128 stands for zero in the data rows.
Here are some points:
[ 90.  95.  52. 108. 173. 166. 181. 158. 145. 122. 126. 140. 156. 171. 130.  99. 161. 141. 128.
  81. 124.  84. 104. 146.]
[171. 146. 170. 127. 164. 158.  95. 153. 154. 156. 111.  76. 165. 143. 185.  98. 115. 160.  86.
 140. 129. 103.  97. 111.]
[152. 131. 155. 144.  98. 159. 105.  58.  78.  82. 148. 122. 155. 140. 134. 181.  95. 156. 197.
 139. 175. 145. 149.  95.]
[147. 128.  99.  74. 107. 110. 113. 114.  76. 116. 174. 126. 178.  87. 133.  84. 161. 162. 143.
 146. 143. 118. 124. 133.]
[124. 160. 118. 133. 104. 158. 163. 165. 180. 143. 131.  83.  98. 103.  65. 121. 108. 108.  75.
 160.  75. 177.  74. 114.]
[148. 118. 177. 170. 114. 128. 112.  87. 117. 131.  89. 113. 166. 163. 185.  96. 125. 170. 150.
 155. 165. 131. 111. 104.]
[ 85.  74.  52. 126.  77. 100. 165. 146.  74.  89. 153. 156. 124. 136. 133. 118. 198. 152. 162.
 157. 138. 133. 102. 124.]
[165. 125. 142. 102. 180. 197. 149. 154. 145. 182. 130. 122. 163. 169. 115. 121. 145.  99. 101.
  92. 162. 109. 142. 146.]
[174. 113. 112. 139. 130.  89. 153. 140. 142. 118. 119. 207. 130. 116.  99. 116. 132. 122. 161.
 124.  86. 147.  64.  76.]
[116. 111.  94. 134. 140. 157. 140. 158. 121.  81. 141. 155. 180. 189. 137.  88. 122. 127.  94.
  95. 108.  74. 124. 163.]
[107. 182. 155. 102. 118. 153.  85. 115. 111. 150. 117. 168. 127. 153. 125. 138.  97. 145.  87.
 127.  96.  87. 167. 141.]
[ 79. 112. 113. 159.  80. 121.  98. 136. 195.  92. 113. 128.  72. 111. 114. 147. 145. 153. 114.
  86. 112. 150. 130.  67.]
[153. 151. 106. 162. 140. 138. 129. 118. 121. 121.  97. 139. 191. 164. 131. 112. 104. 170. 109.
 117. 111.  86. 123. 113.]
[151. 114. 131. 119. 137. 102. 112. 222. 174. 195.  99.  74.  84. 153. 167. 119. 157. 145.  88.
  94.  82. 158.  97. 137.]
[106. 115.  59. 161. 179. 122. 157.  86. 142. 138. 126. 102. 189. 105. 112. 130. 132. 118.  94.
 132. 157. 174. 117. 174.]
[163. 135. 124. 113. 163.  89. 100.  93. 127. 144. 112.  92. 145. 114. 144.  80. 176. 190. 122.
 165.  86. 132. 192. 125.]
[150. 189. 171. 108. 148. 114.  93. 114. 128. 159. 126. 136. 134.  99.  97. 125.  82. 159. 116.
 155. 144. 111. 120. 108.]
[143.  99. 150. 118. 153. 120. 116. 179. 112. 182. 126.  78. 122. 163. 151. 142. 109. 178.  81.
  90. 120. 117. 106. 197.]
[141.  90. 120. 124. 138.  93. 102. 196. 161. 175.  90.  96.  81. 141. 179. 114. 167. 166.  89.
  70.  65. 159. 116. 147.]
[120. 125.  87. 115. 116. 105. 145. 126. 120. 144.  86. 131. 168. 135. 114.  83. 147. 166. 125.
 162. 101. 143. 163. 151.]
[153. 126. 147. 132. 164. 186. 121. 169. 129. 192. 128. 121. 169. 150. 113. 114. 127.  56. 107.
  69. 133. 123. 172. 163.]
[ 93.  90. 106. 144. 163. 136. 155. 115. 193. 102. 149. 133. 118. 142. 160. 176. 115. 131.  98.
 152. 163. 184.  18.  91.]
[139. 114.  80. 145. 126.  76. 123.  99. 103. 102. 165.  97. 154. 136. 106.  98. 176. 189.  92.
 142.  89. 144. 170. 185.]
[148. 121. 104. 146. 130.  56.  96. 130. 142. 193. 154.  47.  97. 100. 135.  81. 126. 144.  68.
 177.  98. 191. 137. 169.]
[107. 118.  86.  95. 115. 112. 180. 123. 165. 116. 152. 150. 130. 100. 121. 175. 120. 169. 182.
 126. 138.  82. 102. 109.]
Then 12 other points, each followed by its number:
[ 81. 139. 124. 121. 165. 111.  78. 168.  94. 139.  89. 108. 109. 169. 130.  92.  75. 122. 106.
 156.  96. 153. 190. 166.] 0
[ 61. 107. 104. 123.  72. 115. 162.  88. 106. 188. 138. 185. 102.  89. 135. 121. 163. 115. 171.
 157.  72. 150. 166. 130.] 1
[134. 107. 101. 105.  94.  81. 119.  97.  98.  89. 176. 100. 136.  93. 102. 112. 193. 159. 126.
 139. 138. 165. 170. 191.] 2
[173. 131. 182. 143.  87. 143. 165.  66. 100.  86. 152. 136. 141. 139. 117. 203. 119. 132. 179.
  84. 201.  82. 148. 126.] 3
[128. 142.  89.  98. 111.  94. 208. 145. 188. 117. 132. 183.  81. 172. 149. 132. 161.  71. 163.
 132.  97. 159.  86.  96.] 4
[ 76. 109.  85. 141. 136. 142. 141. 152. 110.  95. 140. 158. 162. 185. 126.  81. 111. 126. 112.
  86.  96.  72. 153. 174.] 5
[190. 137. 172. 114. 122. 142. 172. 145. 121. 122. 131. 147. 129. 122. 125. 203. 107. 152. 134.
  87. 182.  74. 101. 105.] 6
[ 55. 127. 114. 101. 118. 134.  72. 136. 105. 130. 185. 177.  68. 115. 163. 219. 141. 109. 122.
  99. 101. 121. 135. 122.] 7
[159. 158. 154. 134. 169. 138.  94. 110. 136. 142.  73. 138. 162. 161. 148.  84. 104. 163. 105.
 141. 111. 102. 143. 121.] 8
[146. 120. 109.  90. 125.  92. 126.  96. 116. 112. 177. 102. 147.  87. 103. 117. 186. 128. 109.
 121. 145. 174. 168. 192.] 9
[138. 125. 131. 127. 141. 163. 143. 132. 147.  88.  94. 164. 133. 105.  94. 152.  92. 106. 131.
 112. 165.  88. 100. 114.] 10
[116. 113. 130. 119. 127. 179. 105. 139. 111.  71.  94. 169. 143.  79. 115. 142. 118.  59. 130.
 164. 120. 142. 111. 107.] 11
Which of these numbered points is nearest to each point below, looking only along the 6 directions in which the first points spread most? Its number follows each.
[ 87.  88. 108. 165. 149. 167. 143. 176. 101. 143. 111. 173. 108. 172. 140.  96. 104. 105. 108.
  65. 115.  80. 180. 156.] > 5
[121. 141. 161. 146. 117. 183. 145. 128. 113.  84. 127. 162. 112.  91.  82. 182. 113.  99. 118.
 102. 167. 101. 102. 101.] > 10
[121. 156. 113.  98.  61.  99.  85. 140. 145. 117.  83. 155. 137. 239. 147. 136. 135.  94. 177.
 127. 121. 123. 117. 173.] > 7
[150.  74. 202. 195.  96. 132. 101. 138. 142.  93. 119. 120. 160. 157. 161.  94.  95. 111. 198.
  66. 110. 150. 107. 139.] > 6
[153. 167. 160. 150. 171. 134.  86.  95. 127. 132.  88. 133. 150. 163. 175. 114. 113. 140. 114.
 126. 123. 110. 154. 129.] > 8
[ 76. 142. 161. 127. 142. 145.  90. 138. 128. 113.  98.  85. 117. 112.  89. 113. 100. 133. 111.
 162. 132. 153. 155. 156.] > 0
[173. 127. 175. 136.  93. 122. 164.  75. 105. 109. 153. 137. 141. 127. 119. 209. 126. 130. 184.
  92. 204.  86. 140. 125.] > 3
[ 96.  84. 117.  65.  99.  91. 148. 136. 171. 128. 112. 142.  58. 155. 181. 172. 223.  97. 133.
 100. 109. 157. 109.  70.] > 4
[107. 156.  82. 136. 189. 129.  56. 139. 131. 136.  92. 143.  92. 164. 183. 110. 128. 131. 131.
 129.  77. 134. 143. 117.] > 0
[123. 167. 127. 148.  80. 108. 176.  86. 156. 100. 177.  98. 133. 109.  59. 139. 128.  93.  91.
 116. 118. 128. 103. 171.] > 11
[ 82. 102. 104. 153. 142. 137. 139. 146. 113.  98. 130. 145. 148. 194. 120.  79. 105. 132. 102.
  89.  89.  75. 163. 179.] > 5
[148. 146. 162. 153. 147.  96. 138. 143. 189. 104. 117. 141. 129. 165. 173.  97. 118.  53. 169.
 140. 136. 137. 129.  97.] > 6
[138. 158. 149. 113. 182.  92.  59. 126. 108. 167. 105. 113. 130. 122. 139.  90.  81. 155. 106.
 179. 104. 150. 155. 134.] > 0
[144. 134.  80. 153. 150.  79. 156.  85. 132. 118. 170. 130. 143. 182.  91. 128.  94.  47. 136.
  93.  88. 154. 190. 179.] > 9
[151. 181. 158. 163. 161. 150.  92. 116. 111. 124. 101. 108. 182. 155. 163. 103. 100. 131. 127.
 144. 137. 105. 136. 122.] > 8
[ 60. 104. 111. 119.  72. 118. 163.  87. 102. 194. 134. 184. 103.  95. 136. 122. 170. 118. 175.
 158.  60. 150. 163. 134.] > 1
[129.  70.  64. 114. 149. 108. 146. 125. 127. 141. 162.  65. 142. 110. 103. 109. 121. 151.  94.
 152. 112. 121. 110. 170.] > 9
[ 83.  92.  98. 139. 163. 145. 161. 113. 199. 100. 140. 130. 118. 144. 160. 171. 113. 131.  95.
 157. 157. 180.  27.  85.] > 4
[ 63. 105. 107. 115.  66. 115. 174.  82. 113. 183. 139. 183. 109.  83. 133. 138. 171. 116. 171.
 152.  63. 142. 163. 131.] > 1
[ 98.  91.  82.  99. 154. 141. 157. 139. 127.  97. 146. 150. 174. 156. 118.  97. 151. 144. 123.
  95. 130.  53. 116. 166.] > 5
[127. 118.  76. 116. 113. 159. 151. 168. 151.  76. 114. 130. 149. 173. 110.  88. 127. 150.  91.
 142. 106.  78.  96. 146.] > 5
